(in the rows, 128 means zero)
runs of hidden systems:
trace 1, j873 (9 x 22):
[[ 97  97 125 150 120 167 142 185 121 202 174 158 137 171 168 151 127 176
  197 128 141 135]
 [133  95 119  99 126 101 106 118 112 106 158 148  87 141  80  95  64  93
   88 132  71 135]
 [146 178 114 128 138  99 101 134  84 128 127  67 189 110 129 146 154 140
  172 171 112 119]
 [133 149 170 147 102 122 123  97 205 110  88 137  76 157 143 131 169 121
  120 121 111 164]
 [120 143 101 133 168 158 156 134 120 123 129 100 134 120 141 101 132 105
   85  97 200  76]
 [ 80  75 121 138 116 150 112 165 112 150 156 166 115 155 136 142 123 149
  178 105 155 155]
 [139 117 145  99 116  98  93 141 121 117 170 135 115  99  80 122  63 120
  105 127  94 117]
 [174 175 143 115 122  95 129 123 111 155 134 104 157 134 160 148 150 123
  160 184 104 123]
 [118 147 139 165 136 142 132  89 167 130  74 126 106 164 144 106 164  86
  101 117  96 149]]
trace 2, j251 (9 x 22):
[[108 108  92 132 143 183 192 147 186 135 113 137  99 158 175 111 142 161
  108 109 167 114]
 [ 85  49  58 103 134 144 124 137  67  89 118 164 135 122  97 129 104 154
  147 119 134 146]
 [131 117 168 141  98 106  68 143 122 142 146 130 151  94  82 174  87 162
  167 145  48 134]
 [217 186 162  95 125  85 149 115 154 148 132 103 128 126 171 138 128 107
  110 189  94  95]
 [123 164 114 154 161 161 177  68 117 137  66 128 148 150 167  94 192  62
   98 109 157 131]
 [ 36  98  86 143 133 185 129 160 178  91  94 124 123 106 110 101 151 168
  115  62 154 152]
 [135  79 125  78  85 105 122 156 108  78 177 168 125  80  78 166  84 220
  163 131 148 143]
 [207 119 182 156 104 109 122  97  95 185 150 169 127 161 137 196  81 134
  167 186  75 100]
 [148 159  97 137 184 126 139 122 141 177  70  84 151 158 196 104 128  43
   94 175  65  79]]
trace 3, j440 (9 x 22):
[[111 126 156 144 108 133 112 145 160 152 169 141  84 164 118 111 116 123
  122 103 114 147]
 [137 131 100 128 148 130 135 136  92 136 172 104 120 165 132 103 113 119
  121 141 156 105]
 [108 118 125 154 123 114  76 123  99 116 129 122 110 160 111 140 136 120
  160 130 127 155]
 [131 155 150 135 127 111  92 145 150 115 161  88  99 124 108 126 118 128
  115 118 143 113]
 [138 159 140 126 127 111 127 132 122 145 153 121 118 153 154 119 160 102
  145 133 165 142]
 [ 96 117 142 163 132 143 107 127 126 151 141 140  94 160 122 117 120  98
  121  98 137 130]
 [104 120  97 118 141 123 106 166 110 118 166  99 115 144 123 105 112 133
  134 131 147 119]
 [135 132 144 127 107  98  97 126 102 112 166 127 107 148 107 134 131 135
  152 134 133 158]
 [144 159 163 158 123 124 111 125 144 147 158 103 111 155 125 131 121 122
  123 131 126 105]]
trace 4, j440 (9 x 22):
[[166 145 125 133 135 143 172 107 127 131 157 126 107 160 145 114 131 133
  101 133 171 100]
 [106  89 108 166 142 143 108 124  96 138 103 140 116 162 147 161 127 113
  158 130 142 119]
 [104 113 125 110 127 102  70 162 131  98 132 108 123  84  96 138  99 122
  122 119 123 118]
 [149 181 154 101 102  94 136 135 123 134 165 119 146 112 126 121 157 144
  149 143 129 153]
 [141 141 160 163 121 150 154 102 159 167 133 145 100 176 147 116 136 110
  111 120 109 133]
 [101  97  73 139 169 154 132 139 110 123 114 109 123 154 143 107 114 102
  105 119 148  94]
 [ 91  99 106 116 115 109  81 146  94  81 130 127 130 105  92 145 130 148
  162 120 151 162]
 [162 162 185 124  93 100 116 138 158 129 178 121 118 108 103 151 118 174
  137 130 124 127]
 [178 157 150 132 139 120 161 112 131 175 135 129 119 173 187 127 140  83
  120 161 118 105]]
trace 5, j510 (9 x 22):
[[119  89 187 147  82 128 109 104 109 137 132 203 135  94  81 177 109 150
  157 101 114 154]
 [162 126 116 126 149 133 133 164 137 176 142  94 146 125 153 155  72 142
  127 177  83  54]
 [137 138 101 105 136 106 149  90  87 124 110 144 126 169 144  81 157  64
  117 156  93 173]
 [ 80 142 130 180 135 183 132 106 162 111  98 106 141 109  88 104 143 145
   90  69 121 129]
 [141 129 105  78 111 119 153 168 169  87 133 113 117 110 152 142 148 195
  145 143 176 128]
 [166  98 165 138 107 118 130  82  73 127 142 194 117 127 117 174 108 118
  138 128 162 122]
 [112 104 120 164 157 142  87 150 131 175  94 110 145 136 157 157  99  98
  143 145  83  79]
 [114 150 103  71 134  89 127 134 130 107 110 115 150 104 127  74 142  83
  104 144  74 171]
 [122 167 158 152 114 168 180 100 138 129 149 128 160 108  92 107 159 174
  107  97 133 147]]
trace 6, j758 (9 x 22):
[[111 141 113 104 160 139 156 117 134 145 103 138 142 108 146  63 125  40
   62 108 101 121]
 [ 84 142  75 104 128 157 182 152 127 112 143 119 157 128 126  80 175 183
  145 114 153 181]
 [140 105 144 148  90 144 136 121 170  87 159 139  69 148  79 143 100 216
  117 116 133 128]
 [182 104 124 148 143 117 100 132  99 137 134 112 120 141 146 195  73 141
  145 172 149  48]
 [112 114 137 145 139  97  70 103  91 147  60 137 157 113 147 152 142  43
  156 138  85 144]
 [102 190 141 102 138 125 148 124 148 131 111 108 176  67 116  64 167  83
   80  96 108 154]
 [137 154 136  94 103 149 209 139 170 132 176 148 109 148 144  94 170 190
  127 117 170 166]
 [132  57 113 166 124 178 147 128 138 126 152 168  64 184 115 158  75 183
  123 115 161  92]
 [117  76  79 141 157 112  51 164  80 115 101  95 145 115 121 184  73 125
  165 158 104  76]]
trace 7, j873 (9 x 22):
[[122 124 121 114 128  93  90 149 156 139 116 119  87 172 161 117 134  85
  140 159  86 159]
 [108 180 134 134 143 106 104 113 102 110 134  91 147 114 107  86 166  77
  109 106 149 146]
 [108 157 156 156 114 144 126 157 169 145 169 108 108 154 138 127 154 166
  148 103 162 137]
 [147 107 126 130 139 130 125 133 120 128 177 139  70 177 127 111  87 102
  100 125 168  97]
 [106 114 115 143 147 112  66 154  76 154 141 111 142 144 129 139 113  97
  164 145 117 117]
 [112 159 150 107 112  79  74 150 163 122 130 111 114 122 121 111 143 100
  139 129  85 170]
 [155 203 157 130 131 115 146 108 138 129 156  92 131 134 132  97 170 107
  104 127 164 126]
 [111 125 130 182 141 171 140 128 148 160 141 126  94 196 152 123 139 129
  127 109 164 114]
 [ 88  83  86 123 150 131  87 170 107 117 153 121  94 150 113 107  82 106
  119 118 149 116]]
trace 8, j22 (9 x 22):
[[114  77 135 122 116 184 193 172 169 205 172 195 109 163 175 119  97 153
  133 112 129 128]
 [130  76  61 123 166 154 147 111  40 110 156 131 146 137  91 109  59 122
   93 138 127  78]
 [ 96 124  88 141 117 117  85 123 114  86  76  92 172 109  89 147 146 176
  174 153  54 167]
 [183 174 173  91  94  78 129 115 216  89 108 112  93 103 137 129 139 137
   97 155  89 139]
 [180 169 165 152 140 148 186  86 122 172 120 138 145 140 186 144 167  97
  119 128 191  91]
 [ 60  57  89 153 154 188 141 145 130 147  90 169 114 153 158 122 126 104
  124  79 162 126]
 [ 93  86  85  80 132 120 111 170 100  77 149 125 155  58  76 118  85 165
  123 109 141 125]
 [172 148 171 121  79  94 125 107 119 134 149 147 160 100  91 168 120 192
  168 170  53 160]
 [194 156 154 157 140 128 147 100 176 172 103 109  96 181 176 135 112  97
   92 174  68  82]]
trace 9, j758 (9 x 22):
[[135 133 122 131 119 126 125 131 154  85 148 107  83 144 122 135 141 167
  131 125 179 127]
 [138 109 154 156 123 123  95 130 104 132 153 139 107 136 123 172 106 133
  152 120 169 100]
 [115 121 139 132 139 103  77 151 115 158 127 122 132 121 141 142 102  73
  137 136 101 110]
 [119 162 124 103 136 105 131 123 105 132 135 121 151 121 124  80 149  79
  113 129 108 157]
 [119 164 136 138 118 152 169 120 152 135 155 117 122 154 120  86 160 154
  114 111 131 158]
 [134 109 114 141 126 151 141 139 158 110 152 118  74 172 135 132 120 167
  118 128 170 109]
 [115  91 112 149 136 125  78 138  86 113 139 122 117 135 112 166  99 128
  158 131 157 103]
 [122 149 155 131 128  90  62 136 113 138 123 106 151  98 114 144 119  88
  142 135  89 131]
 [150 185 156 104 124 103 148 116 134 145 139 125 139 126 148  91 154  83
  111 140 114 148]]
trace 10, j510 (9 x 22):
[[143  95  96 111 122 155 186 107 126  83  87 149 163  82 112 157 121 209
  123 134 126 114]
 [180  97 114 128 124 130 165  85 105 115  66 161 149 112 154 194 121 162
  145 173 114 102]
 [144 106 111 133 151 134 143  83 115 135  34 147 164  98 161 153 122  83
  108 151  89 100]
 [105 132  98 106 147 149 171 117 138 123  53 132 197  65 144 107 156 116
  107 124  84 137]
 [134 124 121  99 114 165 217 108 157 111  98 161 167  78 129 120 149 191
  107 118 116 144]
 [162  80  99 127 130 170 200  97 122 112  96 174 135 126 144 169 110 192
  128 146 150  94]
 [140  65  82 135 150 133 127 100  92 104  44 157 138 120 148 184 110 122
  140 161 104 104]
 [124 131 114 113 140 117 115 102 120 111  37 124 193  55 124 145 130 103
  118 147  55 124]
 [151 171 141  98 125 145 204 103 161 142  78 136 194  66 146 118 164 148
  109 138  84 137]]
trace 11, j22 (9 x 22):
[[111 145 175 145 105 112  97 120 162 133 132 140  89 136 123 121 152 100
  127  96 132 156]
 [130 147 137 121 140 131 123 161 126 159 182 111 114 140 145 116 117 119
  122 117 174  97]
 [107 106 121 141 130 128 112 126  73 143 155 150 124 164 117 120 128 110
  152 120 142 149]
 [103 132 128 142 127 119  75 153 134 117 146  92 114 131  91 117 106 129
  126 119 101 132]
 [150 163 138 106 117  88 116 138 120 117 161 108 118 144 132 120 145 133
  145 151 132 146]
 [135 149 167 163 121 123 114 102 128 147 135 131 102 160 128 123 143  95
  122 114 138 136]
 [100 130 111 138 146 138 108 162 129 135 148 104 112 151 145 114 135 113
  128 112 166 119]
 [104 117 123 112 115 109 105 137  92 109 159 140 115 126 105 120 128 118
  145 110 154 160]
 [125 143 164 145 109 117  95 144 134 141 166 118 121 126  99 136 113 146
  142 123 104 131]]
trace 12, j251 (9 x 22):
[[111  83 153 114  83 147 164 120 145 113 110 210 130  93 122 160 145 188
  157  98 144 181]
 [170  76 125 132 117 165 175 128 142 156 135 167 132 134 123 171  60 189
  126 159  74  90]
 [151 123  81 111 154 115 139 117  84 146  79 120 182 133 163 137 127 109
  147 198  46 121]
 [110 169 140 137 130 119 116  89 158 107  51 110 166  76 109 104 162  90
   94 118  57 155]
 [139 169 144 107 107 145 186 121 193  91 108 121 146  67 128 130 178 196
  111 108 159 134]
 [150  71 117 129 104 163 195  94 133 108 103 199 102 150 148 167 140 190
  148 127 171 139]
 [109  47  84 157 146 170 127 138 102 151  86 155 151 134 132 173  67 151
  145 148  69  89]
 [125 134 109  78 130  84  94 155 118 133  89 110 193  60 132 133 111 108
  148 177  28 136]
 [170 210 193 116 104 107 167  70 161 129 103 137 163  73 116 111 170 115
   94 131  80 158]]

runs to name:
trace 13 (2 x 22):
[[159 142 169  90  85  72  93 175 166  82 199 115  61 123 129 166 140 186
  167 129 220 134]
 [184  94 162 162 137 127 126  91  61 170 169 180  79 193 153 168  85  78
  129 134 199  75]]
 -> j251
trace 14 (2 x 22):
[[152 172 100  75 127 126 217 130 135 158 131 126 166 149 194  90 185 142
  147 178 105 169]
 [104 125 126 196 125 192 165  49 112 103 107 147 113 167  69  93 142 140
   85  82 122 152]]
 -> j873
trace 15 (2 x 22):
[[140  77 133 157 134 159 132 126 161 120  99 151  90 132 152 187 102 154
  122 116 173  72]
 [107  78  95  99 150 126 119 167  83 159 115 155 165 102 164 150  99 106
  160 146 125 109]]
 -> j251
trace 16 (2 x 22):
[[116  90 106 134 137 135 107 124  92 123 125 131 142 119  87 127  75 131
  123 135  70 119]
 [144 147 114  96 116  89 116 137 128  99 112 105 154  98 131 138 145 154
  157 166  91 146]]
 -> j873
trace 17 (2 x 22):
[[124  97  95 140 145 160 168 104  85 143 153 162 110 185 113  91 100 107
   99 128 123 127]
 [ 94 118  75 159 146 150 100 134 106  83 115  77 146 125  81 123 122 166
  136 124 122 121]]
 -> j22
trace 18 (2 x 22):
[[118 104 114 108 108 148 158 156 120 136 169 152 139 126 120 141 120 199
  159 129 142 139]
 [161  92 126 130 119 116 118 109 106 130 131 156 106 166 119 152  85 137
  141 165  80 128]]
 -> j251
trace 19 (2 x 22):
[[183 140 114 116 114 124 204  49 106 128  82 169 147 165 163 130 175 141
  143 183  82 166]
 [103 116 115 188 151 207 179  84 183 118  39 132 141 115 136 132 145 146
   78  88 130  97]]
 -> j758
trace 20 (2 x 22):
[[117 120 160 142  98 191 204 157 160 210 192 175 154 140 126 116 109 201
  142 109  87 143]
 [170  77  60 130 157 152 166 108  91 115 152 128  92 201 118 112  56 143
   87 175 109  72]]
 -> j22
trace 21 (2 x 22):
[[110  92 113 132 126 130 107 164 115 160 127 143 141 134 152 163 107 145
  179 148 108 127]
 [147 133 137 101 124  88 105 121 117 107 139 126 124 103  99 116  94 106
  100 143  89 127]]
 -> j440
trace 22 (2 x 22):
[[ 82 121  73 131 148 152 134 123  92  79 112 104 155 112  98 105 153 150
  129 103 160 142]
 [126 107 151 127  92 126 113 145 148  95 148 145 108 101  99 169 118 201
  153 108 164 138]]
 -> j873
trace 23 (2 x 22):
[[ 85 119 107 132 142 110  57 177  97 128 147  95 139 118 121 139 118 112
  167 123 148 121]
 [136 160 177 105  93  80  90 142 138 139 166 120 123 115 106 123 130 121
  143 140  83 166]]
 -> j510
trace 24 (2 x 22):
[[108  61 115 128 122 142 115 173 157 153 138 167  69 173 166 144  95 130
  146 124 134 125]
 [112 101  92 114 143 103  75 141  58  99 152 117 138 116  77 116  86 104
  128 132 112 126]]
 -> j510
trace 25 (2 x 22):
[[142 156 101 106 167  70  76 117  75 104  64  74 176  88 155 132 146  37
  128 171 121  97]
 [ 69 171 170 144  98 131 121 139 191 145  84 136 146 101 153 114 225 116
  162  83 129 206]]
 -> j873
trace 26 (2 x 22):
[[144 156 124 109 138 123 142 117 121 108  95 107 169  75 145 142 155 130
  122 132 165 102]
 [119 122 167 126  96 134 146 124 152 140 118 180 126 110 145 148 151 142
  147 106 140 160]]
 -> j758
